In the rows, 128 means zero.
Rotation paths and how fast each direction turns (deg/step):
Each turn is a multiple of 5 degrees from 10 to 175, or 0.
Each row of a path follows its step; steps can be skipped.

step 0: [126 109 124 130 111 125 117 126 117 130 117 149 125 129 126 119 119 130
 130 127 136 128 137 125 136 126 142 126 135]
step 1: [132 116 130 128 122 124 111 131 127 134 119 145 130 124 127 112 120 134
 125 123 134 126 136 120 120 111 144 123 127]
step 2: [118 121 136 126 124 118 118 119 131 139 126 135 133 116 135 117 117 140
 121 131 133 121 132 111 125 119 143 119 128]
step 3: [119 119 134 129 118 119 113 121 137 129 131 131 137 124 135 134 117 140
 117 136 141 139 136 114 128 126 144 126 125]
step 4: [133 132 138 129 121 130 123 126 138 131 128 130 133 122 130 125 120 131
 116 133 139 149 147 110 124 129 143 129 128]
step 5: [135 132 145 123 121 130 130 118 130 127 124 133 132 117 133 124 107 124
 111 132 133 137 140 122 125 139 139 130 138]
step 6: [135 130 143 132 115 122 116 126 137 125 117 136 130 132 134 133 111 123
 118 129 123 129 138 129 127 139 140 132 145]
step 7: [139 133 141 136 117 123 128 133 131 132 109 139 137 136 144 130 125 126
 122 121 126 127 143 126 132 127 142 124 140]
step 8: [134 134 139 123 117 121 126 120 116 126 112 134 139 137 145 127 127 126
 118 118 129 121 130 125 128 126 151 124 127]
step 9: [122 135 128 124 104 122 118 117 119 127 118 128 135 136 127 129 126 131
 129 116 128 122 137 120 129 132 151 122 128]
step 10: [125 130 126 123 111 126 120 127 115 134 115 136 142 123 120 136 125 133
 133 115 137 136 138 123 120 126 144 117 132]
Speeds:
[121 132 127 126 128 128 130 122 128 125 131 127 130 128 126 133 133 130
 128 127 131 132 132 126 125 130 130 125 122] => 60
[133 129 127 131 130 131 129 135 130 129 126 131 131 129 128 128 132 129
 130 125 131 134 134 128 125 122 127 126 127] => 115
[130 124 129 122 128 132 128 131 126 122 128 122 127 130 129 122 129 129
 132 127 134 128 131 127 130 133 131 130 128] => 80
[125 131 130 126 123 124 133 134 123 123 129 129 125 132 131 130 127 123
 129 125 125 126 131 128 126 126 127 128 129] => 35
[123 132 125 130 127 127 124 128 126 128 128 121 131 126 129 125 123 126
 133 127 131 129 126 127 128 120 128 127 126] => 45
[125 123 125 126 126 128 129 132 125 130 126 129 127 131 123 128 125 133
 126 130 130 126 126 121 123 127 125 125 124] => 35

step 0: [127 126 127 118 130 107 119 117 126 120 129 123 136 131 124 138 134 129
 121 134 132 134 140 139 134 120 125 130 127]
step 1: [125 107 119 127 138 117 114 118 125 132 133 124 120 130 132 127 129 119
 126 124 125 128 120 131 126 115 124 131 130]
step 2: [116 126 112 113 140 129 134 123 128 129 128 125 124 126 131 121 138 120
 120 131 118 129 129 129 132 125 136 144 123]
step 3: [117 137 126 115 127 119 127 123 132 128 132 125 115 141 133 134 141 126
 118 126 126 128 136 136 115 126 127 123 120]
step 4: [135 122 124 125 140 125 117 133 133 129 131 115 118 139 140 129 124 116
 122 121 132 118 129 134 124 138 129 132 119]
step 5: [132 132 124 125 133 122 129 131 138 118 140 113 127 127 134 138 134 119
 122 135 127 139 133 124 133 132 138 145 128]
step 6: [125 121 123 127 122 117 129 131 129 120 142 121 110 131 146 128 132 130
 130 130 127 140 135 129 123 124 121 124 137]
step 7: [128 120 119 126 135 118 127 130 131 130 125 123 122 120 142 109 127 125
 124 124 131 133 140 140 140 137 132 127 129]
step 8: [119 132 126 131 130 110 122 122 135 134 132 127 127 127 128 131 140 123
 129 129 130 138 133 133 132 131 152 124 131]
step 9: [121 119 127 129 131 127 123 131 115 136 138 122 113 140 137 129 139 126
 142 119 123 129 121 131 130 134 139 127 132]
step 10: [119 133 128 128 132 135 131 135 116 132 132 114 126 126 134 127 141 125
 119 130 122 130 132 138 145 144 129 133 123]
Speeds:
[131 131 126 125 132 127 131 133 125 130 122 128 132 121 128 130 132 127
 124 128 130 128 131 124 131 129 131 132 127] => 135
[126 128 127 131 128 125 124 130 126 132 127 130 125 125 132 134 128 125
 126 131 126 126 127 124 122 127 126 122 133] => 140
[128 128 130 122 123 122 126 132 127 125 127 131 127 134 127 129 133 133
 128 129 132 130 125 123 128 126 130 127 128] => 130

step 0: [121 116 134 127 124 122 126 139 124 129 123 131 134 122 122 134 138 134
 133 136 132 132 138 109 126 137 120 120 123]
step 1: [136 116 134 130 129 127 123 119 128 122 127 139 131 131 144 132 140 118
 118 129 137 137 129 125 125 126 135 138 136]
step 2: [127 117 131 130 118 134 138 131 130 129 140 119 133 134 115 123 133 124
 119 123 122 125 133 116 126 133 143 134 120]
step 3: [140 125 131 133 137 148 134 124 122 140 124 141 133 138 129 128 129 141
 132 121 136 129 123 126 129 126 126 134 124]
step 4: [137 130 125 130 121 130 135 114 145 135 115 116 126 120 126 135 124 131
 132 126 119 128 125 129 123 126 142 130 126]
step 5: [130 137 120 141 136 134 126 132 119 133 130 122 117 126 129 112 128 131
 131 134 123 126 121 121 115 114 127 125 123]
step 6: [142 134 125 124 116 120 122 131 133 122 122 129 121 138 125 134 123 136
 129 124 124 127 113 126 136 122 124 113 137]
step 7: [110 130 117 115 131 126 134 126 128 126 127 127 114 132 135 121 126 125
 121 135 126 122 113 137 118 134 127 129 131]
step 8: [131 132 127 132 131 120 124 148 131 127 136 129 139 135 132 132 128 126
 129 126 118 123 126 144 128 135 120 116 119]
step 9: [120 121 122 115 134 124 133 126 124 126 121 122 130 128 141 132 132 138
 131 133 121 129 143 127 135 133 113 129 139]
step 10: [118 141 139 141 130 124 123 128 133 122 139 126 130 126 133 136 141 128
 116 129 131 133 138 136 124 132 134 131 137]
Speeds:
[127 124 127 129 131 131 131 132 130 124 133 129 125 125 129 135 134 125
 131 125 131 132 132 125 130 130 129 131 128] => 35
[126 126 124 128 135 132 125 126 121 125 123 132 125 128 131 124 130 127
 126 126 127 126 128 129 128 126 125 134 128] => 170

step 0: [128 139 124 123 126 137 126 134 127 141 114 127 119 124 137 134 134 120
 128 139 125 131 109 125 132 146 130 125 116]
step 1: [132 142 117 132 123 135 126 137 121 139 118 120 124 127 126 136 136 126
 129 129 124 120 110 114 124 131 138 123 113]
step 2: [130 140 124 131 115 133 121 138 125 134 118 118 124 123 135 141 132 137
 140 137 123 112 125 115 126 123 127 128 117]
step 3: [125 145 130 128 122 138 127 139 120 129 131 117 123 113 145 135 128 131
 134 138 124 111 119 128 128 121 128 135 128]
step 4: [129 151 134 130 116 137 132 133 118 119 119 115 122 115 144 122 128 122
 128 129 119 125 125 131 130 122 133 128 125]
step 5: [132 136 125 121 113 141 130 140 124 118 114 117 117 117 135 124 131 115
 130 134 117 130 125 128 138 132 121 120 129]
step 6: [132 135 124 130 120 149 129 140 125 123 125 118 120 125 125 125 129 115
 128 129 127 122 115 113 142 129 128 114 134]
step 7: [131 139 134 139 118 139 126 129 133 128 119 123 118 129 135 128 127 126
 130 128 133 117 124 104 146 128 124 118 127]
step 8: [125 136 132 133 128 129 129 131 136 134 122 125 112 120 145 132 127 123
 123 129 129 109 117 116 144 136 122 130 128]
step 9: [126 139 133 136 132 121 132 136 130 131 118 118 111 124 138 126 129 115
 122 119 121 111 115 123 132 131 138 129 120]
step 10: [126 128 135 126 122 119 128 146 131 128 112 114 110 132 135 127 132 117
 138 127 118 115 126 122 127 128 132 125 118]
Speeds:
[132 129 130 121 128 129 124 127 126 130 132 129 130 131 128 126 129 119
 130 128 126 132 128 124 127 128 126 125 125] => 65
[127 129 135 130 128 132 126 127 129 130 134 130 130 130 132 129 125 132
 133 131 134 125 130 125 130 124 126 129 130] => 80
[122 127 134 128 129 126 124 131 124 125 130 125 128 126 129 126 128 128
 131 129 119 127 132 130 127 129 132 129 131] => 55
[130 128 131 129 122 124 126 124 130 126 120 128 127 130 129 128 129 131
 131 128 126 131 136 126 128 127 125 127 124] => 135
[127 131 126 128 134 130 126 125 129 125 126 131 127 126 128 125 130 131
 133 125 128 132 127 127 134 132 128 122 134] => 45

step 0: [122 121 133 127 124 127 118 129 124 139 127 140 128 130 119 120 146 118
 129 119 123 132 129 128 124 108 125 134 131]
step 1: [119 129 133 134 136 113 125 117 129 139 118 130 114 134 124 127 128 125
 124 124 135 134 121 147 125 132 128 139 130]
step 2: [124 134 121 119 129 121 123 138 118 127 125 126 129 135 126 127 142 135
 128 120 114 138 127 138 141 140 131 142 133]
step 3: [130 129 125 122 121 128 122 122 134 120 129 120 136 140 112 129 135 122
 113 139 125 134 137 138 121 124 120 140 130]
step 4: [128 127 122 127 136 124 130 116 133 118 118 136 125 130 137 125 131 121
 133 119 121 129 147 129 120 122 126 146 137]
step 5: [124 151 127 129 126 132 126 132 136 129 117 130 132 125 125 126 124 123
 144 134 123 129 120 140 120 130 131 145 129]
step 6: [134 135 129 119 130 138 124 125 124 136 116 129 148 140 123 124 134 135
 128 117 132 142 131 126 117 128 137 130 131]
step 7: [126 129 128 139 139 125 128 144 130 130 129 128 135 127 121 140 130 118
 122 119 141 132 139 137 113 125 127 135 136]
step 8: [128 136 131 126 124 121 118 129 108 125 118 137 130 113 124 131 124 134
 128 114 125 124 137 138 122 126 122 138 121]
step 9: [127 129 134 128 124 123 127 121 123 124 114 111 138 118 128 140 136 129
 122 127 122 135 111 133 117 126 128 133 136]
step 10: [115 125 110 126 132 132 126 134 128 130 108 119 131 126 127 124 134 121
 120 117 120 135 136 131 125 119 126 121 123]
Speeds:
[128 130 133 127 127 130 129 131 131 128 134 129 129 124 126 129 128 126
 121 128 127 132 138 127 130 129 129 127 128] => 90
[129 132 130 131 129 127 130 127 134 129 131 123 128 127 125 132 125 124
 125 134 132 127 123 134 126 128 126 129 128] => 175
[131 124 131 132 124 128 131 126 129 126 127 136 128 127 125 131 124 128
 129 127 122 126 128 133 129 123 129 128 132] => 90
[133 130 135 128 127 126 128 134 125 126 127 127 131 128 129 128 124 125
 131 123 134 127 127 126 125 123 133 127 125] => 40
[128 123 131 127 135 126 136 125 128 126 126 125 130 126 131 130 128 127
 131 126 131 131 128 127 132 131 128 130 135] => 140
[131 126 129 125 125 125 127 130 124 121 125 124 129 128 135 131 130 128
 125 133 127 124 132 132 127 128 124 129 127] => 65

step 0: [121 116 130 128 126 114 126 145 124 121 111 141 118 126 138 129 121 142
 119 134 135 110 126 126 120 137 113 124 127]
step 1: [123 119 122 140 121 126 133 121 126 116 126 125 114 110 123 127 124 117
 129 138 128 109 142 132 124 145 124 143 124]
step 2: [125 125 112 143 135 136 127 127 122 129 125 134 139 121 124 130 119 143
 145 135 138 106 130 128 116 121 116 130 119]
step 3: [128 119 121 134 123 123 122 135 129 133 131 146 122 127 139 121 103 134
 116 126 121 101 126 130 130 128 131 137 134]
step 4: [141 126 128 138 127 121 117 130 135 126 143 123 121 114 122 138 124 124
 136 130 142 107 135 147 121 132 134 140 134]
step 5: [141 129 129 141 131 114 128 135 145 127 130 139 140 129 131 138 122 141
 138 132 128 115 131 115 117 119 114 140 124]
step 6: [144 119 123 149 131 128 124 138 144 129 127 120 117 132 131 122 115 125
 125 121 108 113 124 126 126 139 135 133 126]
step 7: [132 136 125 141 131 123 112 146 137 134 133 122 112 120 115 140 128 140
 131 132 131 124 127 143 115 132 116 122 118]
step 8: [129 130 123 147 128 115 142 134 140 124 134 151 124 127 123 136 129 125
 112 128 116 122 134 124 122 128 113 130 115]
step 9: [145 124 116 150 140 139 136 131 128 119 124 121 122 126 107 131 125 131
 117 114 131 114 130 131 131 134 131 127 123]
step 10: [132 133 136 135 123 122 120 141 129 121 121 135 131 125 112 124 115 152
 111 132 140 122 122 136 125 127 115 127 116]
Speeds:
[126 125 129 128 124 126 129 124 128 129 131 119 125 129 126 132 123 132
 128 127 130 131 132 131 131 128 130 130 123] => 130
[127 133 130 124 128 126 126 132 126 131 126 129 127 127 128 131 125 133
 127 129 127 128 129 121 134 125 120 130 130] => 145
[127 130 123 134 131 130 136 130 128 128 127 125 134 133 132 128 126 128
 131 125 128 126 130 124 131 126 129 126 128] => 110
[127 137 126 127 128 128 126 131 128 121 127 124 128 124 124 125 127 129
 133 127 128 130 132 132 126 125 130 128 130] => 135
[126 126 130 126 127 124 131 127 128 124 131 129 125 124 128 126 121 124
 126 127 122 126 129 122 127 126 133 124 128] => 140
[131 127 127 127 127 126 134 126 127 125 125 131 124 128 125 134 131 123
 131 126 130 130 130 125 125 125 127 136 128] => 100

step 0: [121 131 124 134 122 127 144 125 140 131 126 142 121 130 140 126 128 142
 120 111 137 128 129 140 126 123 129 111 124]
step 1: [130 126 127 130 149 123 121 114 136 138 128 135 133 135 144 114 122 140
 132 128 134 138 127 133 121 118 122 138 127]
step 2: [127 136 118 120 124 128 135 130 132 117 127 147 129 118 138 121 127 136
 127 112 119 136 106 125 123 124 124 130 120]
step 3: [129 127 132 122 137 129 136 112 131 144 138 141 126 129 140 131 129 127
 136 125 119 140 128 136 118 118 139 113 129]
step 4: [118 133 117 142 134 135 128 134 135 140 118 145 135 127 141 123 136 130
 137 125 130 128 113 140 124 135 118 130 128]
step 5: [129 143 130 117 131 120 138 128 143 133 138 137 141 135 138 128 123 143
 127 119 127 129 127 123 125 120 116 113 134]
step 6: [124 136 122 132 128 119 125 115 132 134 126 132 134 141 138 120 123 135
 130 127 121 145 114 145 131 130 137 129 112]
step 7: [120 133 116 118 135 124 144 121 130 124 127 151 117 122 142 127 124 140
 133 119 138 126 128 136 126 133 126 126 132]
step 8: [130 129 137 134 141 121 126 114 142 135 125 145 135 125 140 114 136 125
 129 124 125 140 130 126 128 116 120 122 116]
step 9: [121 132 116 125 128 135 119 127 140 133 136 140 122 126 133 128 123 138
 125 113 128 128 103 138 118 119 125 126 126]
step 10: [140 127 129 127 137 124 140 121 121 141 131 144 131 137 143 134 134 146
 138 123 114 137 126 128 125 123 124 126 130]
Speeds:
[127 126 129 125 129 129 123 125 125 123 128 132 125 119 127 123 125 126
 131 125 129 131 131 128 127 124 129 130 126] => 60
[131 129 129 130 126 128 121 131 127 128 130 124 132 131 127 128 122 136
 127 123 128 128 126 127 128 123 124 131 129] => 90
[127 125 133 133 130 127 132 128 125 133 122 128 128 123 132 131 123 130
 130 127 131 125 130 130 129 129 126 132 129] => 110
[129 127 126 134 124 129 126 129 127 128 127 130 134 124 129 123 133 128
 124 126 125 127 126 131 134 131 132 132 126] => 160
[127 128 132 124 126 125 130 128 134 129 128 125 130 122 124 129 123 126
 124 130 122 127 124 129 129 126 126 126 124] => 115

step 0: [123 130 132 123 122 127 127 130 129 123 119 129 130 114 128 116 140 128
 125 120 115 127 109 126 142 143 117 128 138]
step 1: [145 123 131 120 128 134 119 144 132 124 130 133 119 129 131 138 133 144
 136 136 132 132 134 119 117 120 135 115 133]
step 2: [116 133 136 136 130 118 120 106 126 132 126 122 124 111 117 123 114 132
 128 136 141 131 128 123 129 129 129 130 130]
step 3: [131 137 123 130 133 137 126 129 128 120 121 136 121 131 138 132 140 125
 121 115 114 137 122 115 139 139 125 132 143]
step 4: [150 116 132 119 120 129 125 128 135 139 122 120 117 131 122 121 125 144
 135 140 126 125 138 127 121 130 126 123 127]
step 5: [109 135 135 124 123 119 110 127 125 122 121 131 134 108 123 124 129 127
 130 125 140 120 122 126 135 134 129 123 137]
step 6: [135 132 127 134 138 135 132 132 131 123 128 132 119 131 142 145 135 140
 129 134 126 144 119 108 122 129 125 133 134]
step 7: [136 124 133 126 126 127 129 111 132 133 123 121 113 123 108 109 120 133
 127 129 124 137 134 131 132 131 130 115 126]
step 8: [128 134 129 123 121 127 104 130 119 122 124 136 129 122 136 131 135 126
 121 120 126 114 131 121 134 132 130 135 146]
step 9: [131 125 129 130 134 130 136 136 136 142 121 124 118 124 132 137 128 142
 146 144 132 133 127 118 122 133 113 131 131]
step 10: [124 134 132 124 126 125 120 120 136 116 115 124 130 123 115 114 127 131
 123 121 136 143 121 126 134 134 141 112 126]
Speeds:
[123 130 133 130 132 127 129 129 130 128 127 127 128 128 127 121 125 135
 126 123 128 124 126 133 128 130 133 130 130] => 140
[125 126 131 127 129 126 130 130 128 121 134 130 129 124 128 129 129 131
 127 132 130 132 122 127 124 126 131 123 124] => 80
[126 127 124 125 131 129 133 129 131 131 130 124 129 132 129 125 129 128
 123 128 131 131 123 125 129 128 123 127 134] => 115
[128 131 130 134 125 126 125 126 127 128 131 126 129 129 127 125 141 126
 129 128 130 128 126 130 128 128 129 132 130] => 135
[127 123 128 126 128 126 123 135 125 131 131 129 127 124 128 127 129 129
 130 127 131 121 130 128 126 121 125 126 133] => 100
